In the data rows, 128 means zero.
Here is a table of points, one per row:
[103 164 191 137 123 117 140 164 121 141 107  86 127 131 255 169 181 111
 147  80 108 118 154 113  61 109  70 112  97 100 185  97 150  86 109 103
 110 100 108  92 148 112 104 122 100 129 126 228]
[122 111 191  95  91  80 113 135 110 117  89 255 151 101 130 201 151 162
  96 166 184 187  72 127  88 142 106  99  67 157  82 113  96  81 111 118
 133 112 109  79 114 138 113 149 137  93 161  95]
[ 92 152 166 174 104 139 116 250 255  89 121 129  94 154 114 174 142  98
 132 123 180 155 148  92 115 112 193  92 143 119 136 153 189 169 186 115
 104 108 158 135 144 103 125  96 255 102  89  79]
[125  96 133 115 103 133 111 117 124 105 170 118 120 127  94  82 175 123
  85 102 255  98  77  94 110 117 128 106 117  84 138 131 131  90  67 105
 154 104 122 101  62  77 151  92 164 119  83 106]
[109 121 115  89 103  86 130 127 131  67 130 140  79 150 120 144 104 156
 160 160  88  92  61 183 146 113 124 190  79 139 154 155 151  84 184  99
 160 133 113 109  62  86 106  74 108 166 162 117]
[135 118  76  78  70 154 112 239  95 149 146 149 100  49  99 100  99 155
 111 119 124  81 138 158 108 120 219  86 156 144 139 115 119 165 103 236
  98 119 120  65 173 108 114 175 192 131 126 235]
[115 104 178 153 124 132 126 122 150 106 208 163 115  83 231  81 100 124
  55 150 107 151 112 100 103 115 110 135  85 108 234 121  93 236  78 130
 125 137 103 123 147  89 117 119 111  92 255  75]
[131 130 182 102  83  79 146 102 121 105  88  55 185  91 188 100 115 198
 167 100 164 122 113  88 230 123 105 121 114 173 108 210 113 185 103 141
 120  88 136 155  94 113 101 115 197 121 125 119]
[119 110 107  90 119 107 110 141 128  90 143  93 128  96 239 122  71 122
 146 214 162  84  98  93 224 121 134  98 103 197  63 142 133 161  90 136
 138 130 148 131 123 142  97 104  75 107 111 119]
[137 124 102 145 126 160 133 108 119 155 148 215 156 132 127 132  67 102
 185 117 241 123 216  88 121  95 116  79  92 181 120 157 149 111 181 112
 180 152 123 180  89 163 233 148  98  80 148 157]
[101 145 146  84 113 179 106  98 163  90 139 101 100  95 128 166 138 166
 157 106 143  84 163 170 110 131  98 131 171 113 118 103 131  75 186 136
  80 126 109 189 142  91 122 137  94 102  96  92]
[253  75 131  93 115 210 110  99  97 133  95 132 186 127 121 141 162  81
 148 129 115 107 139  82 110 129 142 191 131 117 120 104 141  78 160 129
 110 109 211  99  85 195  35 109 194 104 178 118]
[ 95 113  89 111 132 155 160  99 116 104 129 103 158 197 137 141 154 132
  94 170 144 166 134  82 103 123  88 109 113 204  93  86  93 147 168 124
 156  78 168 118 121  95 109 105 135 255 115 124]
[255 128  61 143  88 198 124  92 147 109  81 136 112  84 105 145 149 105
 111 106  68 182  79 162  99  77  84 137 124 125 171 119 160 175 103 135
 123 115 206 165  52  76  96 153 119  97 104 164]
[111 125 123  69 140 124  65 116 194 131 181  82  95 126  72 105  72 110
 131  94 123  74 167 195 102 111  69 108 121 146  91 155 124 205 138  81
  94 142 127 101 130 124  85 103  76 115 101 122]
[101 113 231  76 119 175 109 112 103 211 146 109 159 150 114  96 104  70
 100 255 123 151 131 166 116 116 135 124 151  60 154 127 145  83 132 101
 196 107 161 172 140 118 135 129 117 107 130 118]
[119 118 154 196 156 193  97 115  91 105 110 193 140 164 111  91 130 199
 206 125 123 123  76 135 125 133 161 132 107 104 111  60 101 193 143 146
 121 122 138 116 205 113 118 172 145 120  70 147]
[113 124 115 144 116  63 149 101 110 108  96 121 116  83 131 110 120 182
 118 128 118 110 174 111 110  96 191 255 148 119 132 137 192 152 131 155
 129 139 186  86 132 157 147 255  92 152  79  50]
[180 242 123 125 164 134  97  92  90 112  87  86 111 182 111 118  57 135
  66  88 235 111  96 124 116 125  70 116 138  78 163 110  74 116 138 119
  95 135 187 146  97 143  75 176 119 103 138 138]
[ 84  85 131 136 142 139 115  82 135  80  71 128 120 138 129 101 135 100
 105 123 133 157  81 186 133 127 221 143 122  98 112 102 120 221 144 112
 123 158 140 141  90 177 172  84 100 126  97 246]
[168  79  97  89 128 136 103  91 121 169 158  86 142 157 119 152 165 105
  95  85 157 157 175  79 145 104 197 117 114  78 111  66 220 125 104  90
 115 134  94 160 182 127  99 100 103 108 171 131]
[116 255  40 116  80 115 126 111 130 116  96 166 123 213 113 113  92  91
 113 135  83 168 176 112 171  94 147 143 110 140  99 183 105  98  83 105
  83  85  86 118 148  83 103 111 122  90 134 121]
[125 107 107 128 149  75 105  92 105 114 129 181 113 139 117  99 123 244
 103  94 123 146 231 192 115 124 180 114 106 108 117  82 152 104 112  81
 137 118 215 122 177  80 172  69 155 107 143 106]
[ 97  91 119 162 138 115  78 124 124  91  55 190 116 119 119  65 182 111
  81 141 151 120 187  77  89 157 122 187 178 131 110 183 142  96 114 199
 131 111  90 241 134  85  95  63  87 139  86 139]
[ 94  72  62 120 149 122 121 119 103 128 241 100 132 153 152  92 171 105
 153  82 127 153 129 119 151 107 117 236 105 175 166 125  95 113 127 126
 158 122 105  94  93 132 110 140 110 115 114 144]
[120 178 128 130 113  83 108 110 206 255 100 211  79  89 116 110 197  92
 149 118 116  57  86 101  75  77  93 139  68  91  90 140  79 177 124  82
  82 180 145 182 102 206 157 117 101 180 121 127]
[113 154 181 130  84 133  83 123 109 143 176 149 114  85 174  68 121  79
 141 146  82 100  85  88 176 107 126 116 117 193 101  63 127  62  98 128
 131 151 129 117 105  94 174 122 149 107  74 145]
[110 150 138  97 110 112 134 124  95  86  74 121 116  63 103  95 146 126
 203 154 117 159 128 100 247  83  73  89 139 140 114  38 142 170 104  96
 150 128 110 153 153  89  97 136 122 105 101  91]
[127 163 102 215 102 101  78 142 200 107 152 138 187 156 202 117 116 152
 144  85  94  85 150 113 128 121 123  92  83  87 148  88 136  98  94 119
 195 117 109  82 102 238  87 108 100 140  98  94]
[134 226 211 189 178 142 122 106 119 172 166  80  95  96 157 115 129 143
  90  83 128 173 109 164 125 109 196 114 153 163  49  85 151  89 152 215
 131  88 174 191  93 136 117 126  89 114 191 116]
[143  89 115 125  79  91 130 150 100 132 196 109  87  87 123 123 153 128
  99  94  87 153 112 132 145 145  90  84  61  97 120 173  97 104 255 130
 150  92  68 158 103 110 119 166 150 117 100 118]
[145 110  93 103 119 120 188 119  65 150  70 164  90 156 255 154  93  69
 162  99 138  86 111 192 110 152 179  95 137 118 189 145 123 181 140 108
 124  78 109 133 116 105 135 111 122 132  79  83]
[102 117 160 145 137 126 171 113 102 129 148 139 128 125  94 117  81 104
 127 119 139  98 152 144  65 138  92 127 123 236 100 107 124 201 148 114
 109 104  94 108 142 143 108 105 135 104 193 131]
[160 138  93  89 124 153 132 199 116 207 128  83 117 163 108 113 119 255
 213 159 122 122  92 151  96 153 152 204  52 123 105 107 136 115  73 150
 161  84 105 172 152 148 143  53 173 125 168 161]
[128 106 152 113 127 154 118 255 199 106 128 146 161 207 130 119 127  98
 110 106 130  84 134 170 141  94 150 148 140 126 100 117 140 135  87 118
 166 158 137 204 136 110 128 255 183 217 199 158]
[127 108 124 100 114  85 107 106 182 134 112  75 126  87 112 162  91  93
 122 149 108 123 221 172  93 255 126 114  97 115 106  96  98 113 102  84
  76  46 173 119  80 113 194 195 128 127 111 121]
[ 90 118 146  93 183  92 145 115 157 217 111 151 101 165 114 116 208 118
 136 101 103  97 163 126 187 126  63  90 143  94 101 217 144 130  90 235
 163 102 216  60 159 100 112 125 118 112 113 133]
[102 118 104  85 255 123 147 140 184 155  80 146 121  83 129 125  93 105
 148 111 122 215 118 108 158 111 121 152 113 111 134 132 136  98 118 156
  83 127  68  97  88 124 113 121 193 102 120 135]
[ 84  75  92 100 140 185 134 115 151  80  63  88 122  82 166 200 126 208
  40 125  88  92 134  59  76  89 113 105 141 130  93 150 116  82 144 137
 139 152 114 124 142 139 143 126  82  98 120 104]
[120 159  88 117 115 138  97 255  84 101 174 140  98  98 123 164 105 121
 163 111 107 255  95  89 105 138 104 146 239  99 106 165 144 152 151  72
 121 123 240 125 113 163 157  81  55 115 130 113]
[136  79 125 171 161 186 255  83 231  93 217 132 124 121 109 139  85 111
 163 120 108 124  94 151 129 170 136 109 105 117 133 202 132  80  83 147
 102  81 193 195 227 130  87 136 138 121  86  90]
[105 177 120 137  91 162 255 153 127 181 162 165 156  86 114 129 146 132
 108 108 159 107 151  97 155 255 134 165 149 118 133  77 136 121 150 142
 125 255 159 141 106  83  99  74  90 132 123 140]
[145 123 103 144 109 100 231 114 226 122  91 128 112 177 117  87 160 109
 145 137 113 163  74 118 130 255 130  87 150 137  81 130 133 104 103  85
 162 190  76  60  97  96 115 199  66  94 151 134]
[ 82 180 162 103 179 107 131 131  65  98 123 150 110 173  87 142 148  96
  88 102  80  74  64 162 139 109 149 115  90 159 117 168 151  98 226  99
 171 138 142  80 138 117 101 125 121 116 153 119]
[109 155  87  83 114  87 105 105 184 112 138 127 255 127 166  89 212 126
 157 149 128 123 108 217 130 134 115 115 207 107 184 128  87 114 210 164
  98 122 123 119 143 183 128 110 122  95 163 152]
[ 78 106  90 253 126 182 111 109 101 127  94  75 158  85 103 139 116 112
 175 125 129 112 166 123 152  99 147 118  53  99 108 218 134 122 143  81
  82 150 184 106 134 112 210 140 111 116 224 181]
[102 132 193 103 121 117 163 174  80 146  89  72 255  88  75 110  71 126
 150  89  91 118 115  87  61  95 139 124 100 116 127 173 122 166  96  75
 101 130  96 163 105  89 168 127 112 142  88  93]
[ 92 157  93 101 138 186  25 111  83 129 108 102 115 127  93 153 146 130
 118 101 103 103 101  56 150 255 144 112  82 110 150 156 137 151 139 158
 154  99  90 162 136 154 122 191 114 113 120  86]
[148 104 165 148 102  73 115  75 114 101 148 112 106 162  93 210  92 112
 240 106 133 110 102  93  70  95 200 100 170  40  71 135  46 146 115 187
 183 158  89 124 158  84  86 140 104 120 132 177]
[111 125  80 158 187 130 121 127 168 232  86 103 174  91  89 199  92  98
  60 100  97 110  89 121 197  92 139 150 182 162 157  91  63 113 128 115
 255 103 111 101 162  99 156 101 152 109  89 102]
[132 119 168  77 142 130 115 114 131 112 158 155 134 161 101 111 123 131
 139 103  96 148 238 120 120  95 149 134 122 171 121 127  82 144 163  75
 167 135  93 107 114  95  77 134 112  96  92 117]
[ 91  78 100 152  98 107 210 201  72  99  65  95  87 131  96  60  99  70
  82 114 183 118 165 160 130  89  93 123  94  73 132  83  79  85 121 159
 105 103 112 130 135 250  83 116 113  99 113 109]
[100 119 102 113  92 122 109  72 166 129 135 162  93  86 142 117  85 153
 132 109 227 127  59 127 136 122 116 200 189 115 132 107 187 109 157  79
 110 100 109 115 255 151 179 204 164 210 175 206]
[146 122 135 134 131 220  97 132  92  94 125 126 127 133 115 165 217 152
  98  89 166 113 109 247 135 125 112 118 141 182  97 181  99 100  54 118
 104 152  70 167 132 128 156 118 112 129 112  62]
There is one direction along which these points spread out most. How many in every 100 of the points above lie lower along it than each point below? Round to a whole number. More than half of the points above lie lower than the first one.
[146  94  87 183 131  84 107 123  67 113 195 165 210 137 100 152  97  83
 104  91  81 127  79 135 102 131  66 112 194 108  64 101 233 147 109 179
  72  99 139 127 112  85 167 106 136 129 129  78] 35
[168 153 132 105 174 133 131 110  99 116 149 184 137  79  98  95 114 121
 104 105 111 169 151 138 186 118 160  46 122 110 157 159 129  94 119 151
  84 172  98 123 116 142 119 117 102 255 119 106] 50
[255 137 170 156 158 129 130 151 119 129 105 136 146 146 115 100  68 198
  98 192 130 120 126 160 111 143 112 163 115 134 127 151 231 144 162 126
 166 139  91  99 219 147 151 104 123 119  59 187] 19
[137  69 223 124  67 130  87 122 143 193 104 174 108 173 118 205  92 110
 126  81 108 171 138 133 255 125 107 209 132 139 124 174  90 109  99 135
  54 124  99  77 117 117 109  94 105 147 110 137] 72
[125 128 104 143 125  82  93  91  89 106 147 100  98 114 210  98 102 121
 113 124  71 154 131 121 105 185  82 117 150 130  89 157  91 100  92  98
 166 255 148 170 138 144 105 119 255 117 114 139] 63
[119 164 151 115 115  95 136  98 117  95 164 116  97 166  75 106 167  99
 137 156 106 136  81  72  87 110 170  95 128 232 226 123 116 103 103 109
  84  99 129 111 155 189 137 129 127 103  98 130] 63
[108 128 148 116 105  94 205  86  99 110 117 102 101 129  80 234 179 120
 122 111 114 130 151 153 133 125 121 105 168 157 150 120 165 190 103 130
 195 109  98 182 117 233 169 114 139 110 172 204] 31
[120 208 103 129 171 132 122 117  98  81 222 138 133  88 124 243 179  98
 109 250 160 150 186 162 113 108 110 140  79 109 113 127 116 141  84 146
 124 128  98  80 114 114 120 140 137 171  87 143] 63
[119 122 130 202 116 133  81 121 118 195  77  83  84  86 120  95 133  98
 207 165 167 164 147 166  79 129 120 112 201 173 213 128 150 107 117 128
 190 124 100  82 117 108  79 107 114 202 198  72] 37
[ 90 121 119 106  68 157 124 101 177 181 103  65 120 222 111 108 120 137
 148 166 131 222 121 153 103  91  98  97  96 139 205  91 159 129 152 251
  98 250 130 109 114 139 198 128 117 122 125  65] 39
[255 120 132 115 168  83 132 179 134  88 107  83  92 138 132 100 201  89
 118 125 120 116 140  78 126 132 143 188 115 126 106 102  69 141 165 143
 114 128 164 104 219 117 243  81 105 124 188  85] 26
[107 147 160 125 123 217 184  90 127  69 136 159  87 152 121  82 117 211
 137 138  86  87 157  88 133 111 116 123 224  60 102 126 130 165 118 112
 129  83  80  77  56 196 208 111 164 129 158 167] 24
[142  84  89 193 159 107 142 135 103 255 170 100 102 174 128 115 178 225
  92 255 113  93 101 102 157 102 170  82 209 111 114 122 128 145 173  74
  35 113  99 160  99 124  83 151 125  99 127 122] 35
[124 102 142 214 151  62 115 164 108  74 128 129 104 171  87 185 102 148
 120 149  99  82 144 125 152 137  99 112 137 151 255  90  98  82  91 161
 111 126 131 171  95 135 127 115 102 114 138 180] 48
